Here is a table of points, one per row:
  -5  127   10   62 -117    2  -52  115   68   81   32   63   47    8    7  -77    3   14  101   22  -19   14  -52   99   27   12  -88  -36  -31  101   47  -16  -67  -30  -37    7  -48  -51  -52   28  -30  -37  -48    0 -107   47   12   -3   23   58  -78  -84   -5   26
-14  26   6 -80  52  56 -22 -56 -30  -4 -72  56  25  -9 -40  13 -22 -43 -17 -13   0 -13  94 -22  40 -37 -14   5  78 -27 -21  53 -31  32  -1  39 -44  -5 -27  13 -58  19 -38  12  41 -74 -10 -20  33  34 -47 -42 -88  39
 46  39   6  44 117 -12  93  22  96  19 -24 118  33 -14   6  43 -12   7  92  43 -88 -44  47 -34  63 -14 -44  -7   6 -15 -32   5 -36  40  34  56 -33 -46 -43 109 -18  78 -87 -46 -54  -3 -55  59 -85  86 -77 -34   5 -38
  15   11   24    5   75   20   -4   86   -5  -53  -16  -13  -49  -13   -6   21  -50    8   54   27  -57   52   38    9   74   39  -69  -59    1  -56   15  -28  -13   31  -84   46  -31  -31    3   31  -10   43  -79   -6   13    9  -40   28  -64    6  -54 -127  -55  -86
  -1   55   19   41   31   15  -24   68  -43  -37   20   18  -24   -1   16   74  -21   32  -14    4  -27   43   60   20   35   64  -33  -61   20  -29   12  -49   -7   57  -48    2  -12  -31   28   17   -2  -25  -38   24  -40  -41  -49   -7  -78   35  -57 -103  -68  -61
  3  68  41  22 -14  26 -11  56 -42  10  19  13  -1  26 -40   4  38  10  40  26   1  33  -5  56   6  73 -49  -7 -26  25  19 -30   1  56 -23   0 -10 -57 -37 -19 -51 -29 -48  13 -29 -32  -7 -18 -43  27 -77 -20 -26  39
 -33    7   27   19   33   28   66  -35   45   -5  -51   57   11   57   22   24    1   32   11  -35  -33   28   81    4   -6   50  -61   -9   64   -7   46  -51   21   34   55   34   19  -29  -33   29  -21   13  -72  -36  -37   -7  -20  -15  -95    8 -101   -4  -35  -50
 37  33  30 -90   4 -33  29   8   6  47 -39  24 -13 -33 -33 -25 -13  -4 -32   9  -7  10 109  23  -4  -8 -28 -16  53  11 -14  -3 -44  48 -11   1 -11  -3   1  35 -23  15 -16   6 -35 -73 -37 -68 -26 -12 -82 -50 -58  20
 14  52  -1  26  58  30  59  55  25   3  22  65 -32  41 -37  -6  -8  14  12   7 -54  26  -4  15  27  30 -62 -51   9  13  -9 -29  33  61 -19  14  18 -12 -25  23  10  56 -63 -31 -87  -1 -45   5 -94  79 -69 -22 -49 -71
 -32   51   14  -81  -40   28  -65  -61  -80   25  -68    8   24  -18   26  -93  -11   -5  -27   18   35  -59   58  -29    6  -23  -27  -16  110  -20    8    5   -6   40   18   -3  -44    0   53  -17  -78   -7    7   61   32  -70    5  -99   10    8 -100   -5  -63   74
 27  39  51  10 -68  44  -5  67 -78  66  19   3  -6  39 -19 -23  -6   8   5  -6  -4   7  13  70  11  59 -86 -15 101  52  90  18   4 -14 -16 -18  42 -28 -39 -28 -27  14 -49  21 -82 -11 -18  -1  -5   2 -20 -42 -36  62
 17  45  52 -69  18  -9  36  55 -47  94  11  -7 -13  21  29 -35 -60  29   5 -41  -7 -45  16  87  38  13 -37   1  58  70  32  23  47  27  -3  34   6  -6 -53 -28 -21  17 -74  13 -60  29 -26 -29 -18 -38 -28   8 -33 -10
 71  58  32 -67  31   7  25  59 -26  95   6  11   1   7  14 -49 -25 -18  -6 -27  18 -29  21  27   6  11 -40  30  92  54  28  15   0 -33  10  -8 -25 -43 -47  53 -73  14 -37  38 -40  18   2 -33  -1 -54 -78  -1 -51  32
-12  73  14 -45  -6  22  16 108 -85   2   1 -14 -35  27 -34  19 -32  50  57   9  -5  -1  64  57  36  62 -48 -22  28  27  65  15  14  20  -7  55  26 -10 -67 -65  -7 -30 -31  23 -47  38  -4  53 -23  37 -23 -21 -49  -2
 43  24  27 -70  36 -19  32  26 -26  59 -99  11   8  -4 -20 -56 -36 -19   2  12 -10 -47  76  31  20 -68  -2  10  75  18 -32   4  16  35   3  25 -11  22  -4  38 -35  17 -63  28  -9  31  -6 -18  29  -2 -82 -20 -59  -9
  15   68   38   17   43    3   44   20   20   21   26   -6   -1   45  -11   36   21   50    8  -29  -47  -47   19  -29   13   23  -32  -52   51   36   13  -41   32   60   21   20   13  -21  -11   -9  -17   -2  -43  -13  -49    4  -40  -15  -74   31 -120   45  -35  -84
  11   37   -6 -112   80   23   18  -39   38    8  -17    2   25  -75  -48   -5  -29  -35  -13   10  -10  -15   42    0    9  -42  -26    9   48  -23  -34   45  -91   42  -43   15  -80  -14    6   94  -52   30  -20    3  -31   -8  -67  -12  -32   24  -78  -93   -9    3
  21   77  -12    7    9    9  -44   80 -109   11   12  -14   19   53  -59  -22   43   -3   19   21   31   29   19   57   57   69  -30  -25   45   50   22  -31  -39  -12   26   -4  -19  -44  -76  -10  -35  -45    6  -15  -29   24    6   36  -36   49  -67  -43  -55  -13
  42  -15   13    9   96   46   17   31   -8  -20   15   23  -39  -58   46   44  -36    6   34   16  -48   76   61    8   69    7    5  -96   11  -34   -7  -29  -25   91  -66   -9  -16   -3    2   79   33  -14  -54  -17   -9   30  -44   17  -24   16  -44 -118  -57  -53
 37  28  35 -45 -26  10  29  61  -9  74 -44  67  -7 -25 -42 -65 -27 -20 -51 -32  -3 -45  64  42  -9   1 -40   8  91  19   5 -12  10 -15   9 -15   1  22 -49  32 -37   2 -34   4 -40  -8 -35 -46 -16  -1 -94 -32 -18  37
 -30   33    9    2   35   34   72  -12   -6   25   -4  127   30   60    1   23   30  -14   35   45  -52   38   16  -22  -15   21  -71  -32   64  -36   55   11   32   55    9   12   -5    6   34   60    8   31  -54  -30  -19  -45  -31  -22  -47   66 -104  -67  -37   -8
 -17  -34    3    1   77   59   77  -47   42  -16  -61   98    0   10   14  -10  -48   33    3    1  -91   17   54   -5  -28   40  -74  -18   59  -29   67   -5   28   19   10   47   48  -25   -7   75    2   20  -94  -37 -106   30  -64   52 -127   55 -115  -45  -56  -35
 -55    4   62   -1   36   96  -48   83 -102   22  -21  -41  -37   49  -39  -55  -26  -24   48   48  -10   14   40   38  -13   24  -67  -53   26  -15   77   -5  -46   63  -28   28   10   -9  -67  -19  -33  -60   -4   62   22  -52   10   64  -47   57  -40   44  -52  -38
 57  -3  11 -95  29   7  33  31 -99  71 -12  -4 -15  19 -22  22 -21  -2   6  20  -2 -27  40  31  38  -3 -50  10  82 -13  39  62  52  -5 -22  20 -18   6 -12 -27 -46  95 -78  51 -45 -43 -43 -11 -17 -36 -26 -64 -34   0
 15  77  46 -51 -25 -25  10   7 -46  98  10  33  -7   0  19 -56  -2   6   3 -51 -22 -44  83  41 -30 -17 -34 -17 103  37  -7  23  41  10  -3  38 -30  -2 -34 -37 -87  17 -52  10 -19  -4   8 -22 -17 -50 -88  28 -30  34
  18   74   71   39   27   42  -23   85 -106   87   95   24    5   66   22  -43   22   33  -27   42    6    3  -70  -14  -29   94  -38   -5   61   72   36  -59   68  -52   44  -12   59  -47  -21   61  -24  -17  -46  127   -6   41  -44   40  -11  -17  -53    6 -107  -31
   6   53   36   89   18   45   64   36   49  -18   -8  112  -13   13  -35  -18   39  -48   43  -12  -63    2   23   11  -75   31  -69  -22   -8   67    1  -11  -14   40    7   19   -2  -57  -45   69   -2   27  -47  -21  -57  -19  -44  -36  -76   51 -108   13   16  -26
   9   60   18   26  -21   59  -14   16  -21  -34   62   -9   -3   51    1   44   31   28   21  -13  -24   78   -5   40  -38   42  -60  -48   -8   31  -16  -55    3   30   -3   -4   39   13    3   -7  -10  -74  -76   20   -5  -34  -27  -10 -123    4  -45  -27  -72  -56
  30   41  -12   65  -30   49    4   55  -38  -34   67    1  -24    2  -55   42  -37   17   12   11  -48   49   18    7   22   82  -95  -53   31  -19   -1  -32  -12   40  -20   11   17  -12   -8   70   -5    5  -42    3  -45  -53  -52    8 -117   90  -53  -37  -27  -79
 -70  113   59 -110  -89   -7   99  116  -85   69  -74  127  -50   50  -83  -14   -6   18  -83  -19  -32   36   55  122  -52   16  -39    5   36  -17    4  118   44  -51   12   -2   -5  -28    1   -1  -11  109 -127  112 -107 -102  -88  -36  -46    0  -51  -43  -26   32
 46  51  42 -60 -24  -7  20  38 -54  69 -17  23  -3   1 -59  -4 -12   6 -27 -28  59  29  48  25   6 -40   2  15  91  45  -1  -2  22  30  -8 -57 -28   4 -39  26 -48  10 -72  20 -19  -9 -21 -39  38  -6 -83 -74 -38   7
-43  74   6 -49  45  24 -44 127 -98  28  -9  -1 -19  47 -31 -36 -27   7  39  39  13  56  32  10  72  61 -44 -28  30  -7  71  19 -24  36 -21  30   3   1 -55 -25   5 -27 -23  43 -41  19   1  79 -40  49 -50  19 -17  10
 25  79  40 -12 -41   2  15  18  10  41  -6  70  -5 -30 -27 -63 -16  -5 -40  -5 -45  -2  90  10   7 -33 -49  13  82  34   0 -15  21  65 -12  25 -20  -5  -9  27 -27   7 -37  16 -14 -41 -46 -77   4   0 -54 -62 -52  42
 27  40  32 -98  39  24  26  52   3  34 -27  57  10 -50 -60   3 -55 -16 -49  -4 -12 -26  62   3  48 -24 -29  -4  97 -33  -7   9   1  44 -22  28  -4   9 -50  68 -28  16  -6   9   0 -42 -44 -20  -3  45 -88 -93 -61   9
There is one direction along which these points spread out most. Take the direction at right angles to it along which they spread out most. Then take the direction at right angles to both along which they spread out most. Go by this last direction. For each point below, how far along it does it lie, from 0 to 99? The average is 50, and the first point in the table lies past the average. One standard deviation of the points above along it is 16.
 -32   51   14  -81  -40   28  -65  -61  -80   25  -68    8   24  -18   26  -93  -11   -5  -27   18   35  -59   58  -29    6  -23  -27  -16  110  -20    8    5   -6   40   18   -3  -44    0   53  -17  -78   -7    7   61   32  -70    5  -99   10    8 -100   -5  -63   74 30
  18   74   71   39   27   42  -23   85 -106   87   95   24    5   66   22  -43   22   33  -27   42    6    3  -70  -14  -29   94  -38   -5   61   72   36  -59   68  -52   44  -12   59  -47  -21   61  -24  -17  -46  127   -6   41  -44   40  -11  -17  -53    6 -107  -31 57
  15   68   38   17   43    3   44   20   20   21   26   -6   -1   45  -11   36   21   50    8  -29  -47  -47   19  -29   13   23  -32  -52   51   36   13  -41   32   60   21   20   13  -21  -11   -9  -17   -2  -43  -13  -49    4  -40  -15  -74   31 -120   45  -35  -84 59
  11   37   -6 -112   80   23   18  -39   38    8  -17    2   25  -75  -48   -5  -29  -35  -13   10  -10  -15   42    0    9  -42  -26    9   48  -23  -34   45  -91   42  -43   15  -80  -14    6   94  -52   30  -20    3  -31   -8  -67  -12  -32   24  -78  -93   -9    3 36
 37  28  35 -45 -26  10  29  61  -9  74 -44  67  -7 -25 -42 -65 -27 -20 -51 -32  -3 -45  64  42  -9   1 -40   8  91  19   5 -12  10 -15   9 -15   1  22 -49  32 -37   2 -34   4 -40  -8 -35 -46 -16  -1 -94 -32 -18  37 62
  -5  127   10   62 -117    2  -52  115   68   81   32   63   47    8    7  -77    3   14  101   22  -19   14  -52   99   27   12  -88  -36  -31  101   47  -16  -67  -30  -37    7  -48  -51  -52   28  -30  -37  -48    0 -107   47   12   -3   23   58  -78  -84   -5   26 72
  42  -15   13    9   96   46   17   31   -8  -20   15   23  -39  -58   46   44  -36    6   34   16  -48   76   61    8   69    7    5  -96   11  -34   -7  -29  -25   91  -66   -9  -16   -3    2   79   33  -14  -54  -17   -9   30  -44   17  -24   16  -44 -118  -57  -53 23
  -1   55   19   41   31   15  -24   68  -43  -37   20   18  -24   -1   16   74  -21   32  -14    4  -27   43   60   20   35   64  -33  -61   20  -29   12  -49   -7   57  -48    2  -12  -31   28   17   -2  -25  -38   24  -40  -41  -49   -7  -78   35  -57 -103  -68  -61 33
 25  79  40 -12 -41   2  15  18  10  41  -6  70  -5 -30 -27 -63 -16  -5 -40  -5 -45  -2  90  10   7 -33 -49  13  82  34   0 -15  21  65 -12  25 -20  -5  -9  27 -27   7 -37  16 -14 -41 -46 -77   4   0 -54 -62 -52  42 56
-43  74   6 -49  45  24 -44 127 -98  28  -9  -1 -19  47 -31 -36 -27   7  39  39  13  56  32  10  72  61 -44 -28  30  -7  71  19 -24  36 -21  30   3   1 -55 -25   5 -27 -23  43 -41  19   1  79 -40  49 -50  19 -17  10 30
 46  39   6  44 117 -12  93  22  96  19 -24 118  33 -14   6  43 -12   7  92  43 -88 -44  47 -34  63 -14 -44  -7   6 -15 -32   5 -36  40  34  56 -33 -46 -43 109 -18  78 -87 -46 -54  -3 -55  59 -85  86 -77 -34   5 -38 68
 -70  113   59 -110  -89   -7   99  116  -85   69  -74  127  -50   50  -83  -14   -6   18  -83  -19  -32   36   55  122  -52   16  -39    5   36  -17    4  118   44  -51   12   -2   -5  -28    1   -1  -11  109 -127  112 -107 -102  -88  -36  -46    0  -51  -43  -26   32 87
-14  26   6 -80  52  56 -22 -56 -30  -4 -72  56  25  -9 -40  13 -22 -43 -17 -13   0 -13  94 -22  40 -37 -14   5  78 -27 -21  53 -31  32  -1  39 -44  -5 -27  13 -58  19 -38  12  41 -74 -10 -20  33  34 -47 -42 -88  39 28
